In the data rows, 128 means zero.
Here are some numbered points:
[ 99 127  29  78 208 162 144  53 154   6  97  94 163  92 157 211 199  43 165  96 129  60 132  15] 0
[132 136  20  99 170 142 116  81 151  21  89  85 157 105 157 208 181  90 154  93 148  65 146  52] 1
[146 135  73 163 156 128 114 116 130  74 116  92 159 135 146 184 151  96 171  82 141  83 137  80] 2
[114 158 115 177 140 107 130 130 137 110 126 102 147 155 147 140 135 123 144  75 106 111 132  81] 3
[126 144 106 174 116 117 117 142 129 148 159 115 131 152 138 120 125 142 150  90 104 101 147 119] 4
[134 137 126 199 114 124 104 141 139 138 140 126 129 122 138 125 126 144 142 130 114  98 125 107] 5
[121 107 118 166 119 122  94 111 136 132 150 140 118 105 144 113 138 129 127 140 127 123 127 139] 6
[115 140 125 151 134 122 115 125 143 123 143 147 137 101 129 134 121 141 141 153 129 101 126 146] 7
[146 116 134 158 103 171  95 154  96 128 127 166 113 104  91  85 116 157 116 171 153 117 108 161] 8
[169 117 143 117 104 159 124 150 100 124 128 156 109  98 115  79 111 141 111 158 143 152 108 161] 9
[134 135 168 105  95 155 140 149 125 111 132 165 123 115 122  86 116 150  96 164 139 147 115 139] 10
[133 120 149 111 118 150 143 152 120 105 133 138 125 109 118 106 115 138 116 154 120 146 123 136] 11
[115 139 255 115 129 137 126 130 115 106 154 139 139 116 121 119 112 141 118 144 139 132 120 134] 12
[ 93 127 129 139 123 116 123 141 125 118 144 145 135 134 106 126 120 148 111 137 125 115 123 142] 13
[106 138 144 130 129 101 114 144 131 119 142 136 126 143 107 120 115 119 129 135 136 131 133 132] 14
[100 118 117 175 116 146 109 148 120 106 149 132 128 131 118 131 133 141 111 147 134 118 147 140] 15
[105 129 127 150 132 124 119 138 137 104 152 142 129 130 119 127 132 123 121 138 125 130 126 136] 16
[130 117 133 136 126 117  98 121 129 122 140 145 142 114 118 119 121 150 127 127 127 102 116 145] 17
[132 107 124 151 134 161 120 136 111  99 138 157 132  84 129 101 120 137 135 175 147 100 132 142] 18
[129  94 157 135 116 190 143 144 120 109 124 162 132  83 103  92 117 135 128 164 167 130 103 171] 19
Which five points above are nearest to each new point by angle? Their numbers follow each, smallest number first.
[135  71 136  47 174 155 140  59 117 121  77 152 173  94  95 146 149  84 146 127 129  94  78 144] 0 1 17 18 19
[119 149 111 147 127  94 108 124 145 139 143 139 140 120 132 150 138 144 147 144 111 139 146 130] 4 5 6 7 16
[ 91 155 137 156  89 126 138 182 156 137 184  92  67 151 158 102 150 168  78 149 148 115 153 130] 4 5 13 15 16
[138 132 131 125 114 111  92 147  92 174 120 151 134 138 110 131 114 138 123 144 136 112 128 151] 8 9 13 14 17
[115 174  87 165  70 178 175 176 183 118 165  61  64 135 173 101 164 178  77 162 151  95 197 101] 3 4 5 10 15
[112 122 107 102 161 141 105  90 113 101  92 158 177 127  97 191 149  74 140 122 142 107  97 145] 0 1 2 7 17
[102 154 113 136 136  86 161 122 162 118 131  85 108 147 172 129 154 137 193  81  62 158 165  67] 0 1 2 3 4
[117 131 149 101 116 128 114 143 104 140 151 150 143 153 113 111  87 133  97 133 122 157 103 149] 9 10 11 13 14
[146 136 142  95 121 110 129 149  90 157 141 154 138 145  94 127  88 120  93 134 120 157 106 151] 8 9 10 11 14
[104 133 158 160 166  85 111 121 145 125 149 134 145 162 169 135 162 114 153  83 109 102 142 116] 2 3 4 5 16
[ 95 123 161 127 178  77 125 125 141 148 153 124 147 152 167 138 149  91 143  61 104 112 125 135] 0 2 3 4 14
[146 126 117 137 127  48  84 181 105 222 131 137 120 178  90 159  70 101 133 127 133 122 119 168] 4 5 13 14 17
[121 104 191 125 168  93 118 114 116 166 160 119 150 159 147 139 117 105 116  64 153 110 106 138] 3 4 12 14 17
[147  83 132  96 171 152 113  79  96 143  81 164 172  99  89 138 136 108 140 140 159  82  93 171] 8 9 17 18 19
[122 124 132 141 157  86 119 112 140 143 115 118 121 152 170 160 137 115 185 102  55 181 155 117] 0 1 2 3 4
[107 163 128 178  78 156 163 171 165 117 189  84  66 151 169  76 174 147  91 165 140  95 174 107] 4 5 6 15 16
[120 105 173  64 141  97 126 107  98 147 120 126 144 135 112 128  80 102 131  90 140 128  86 122] 9 10 12 14 17
[148  90 148  79 170 144 140  59 115 125  82 146 172  79  80 138 124  98 124 133 152 110  81 165] 0 9 17 18 19
